In the data rows, the value 128 means zero.
Here is a table of points, one per row:
[104 135 123 169 201  96 177 173]
[184 181 116  91  98 112 152 112]
[ 95 155 129 177 164  86 125 147]
[ 85 150 109 165 172  96 169 165]
[119  89 140  91 107 165 112  96]
[ 95  89 175 115 140 199 137 112]
[136  75 116 100  75 131  96  85]
[119  89 189 115  42 161 125 104]
[156  99 116 127  88 152  96  85]
[119 140 116 143 122 131 137 137]
[119 150 116 161 184 112 104 169]
[147 129  69 173 172 131 188 161]
[151 145 140 187 134  96 131 142]
[147 140 140 177 155  96 125 137]
[119  75 116 100 115 152 119 119]
[142 129  93 161 150 174 152 112]
[ 95 155  83 143 187 112 152 125]
[136 169 109 127 155 105 181 152]
[156 108 171 121  98 170  85  96]
[177  99 154 127  98 165 112 177]
[136 184 158 132 107 119  96  85]
[156 108 116 100 115 161  85 137]
[147  89 134 108 140 119  72 142]
[131 135 163  91  98 131 147  72]
[131 173 109 148 159 119 142 137]
[119 108 221  91  98 181 181 104]
[112 108 129 127 134 170  85 152]
[156 108 149  67  98 112  96 119]
Along one direction, these points spread out more than along any other. How far along it is each point below, from 0 to 99? 50 is the average, and the first point above lies past it.
[125 115 134 100 107 177 112 112] 37
[ 85 140 102 152 159 119 156 142] 66
[142 115  37 169 164 137  96 169] 67
[119 181  93 152 164  72 173 131] 75
[188 160 102 100  98  86 112  96] 47
[ 39 155 116 180 176  72 152 169] 79
[104 150 123  91  98 131 142  72] 42
[125 150 116 161 176  96 104 181] 70
[104 173  83 132 134  72 152 131] 68
[112 173  93 127 164  86 156 181] 73
[147  99  93 108 107 147 142 119] 44
[136  75 167 132  88 131 125 131] 37
[119  75 154  67 128 161  96  72] 28
[104 129 175 121  75 137 142 165] 43
[ 95 108 163 132  98 131  39 104] 35
[119  75 175  91 107 119 104 131] 35
[165 140 145 108 115 131 137 119] 45
[177 164 116 132 122 126 169 104] 54
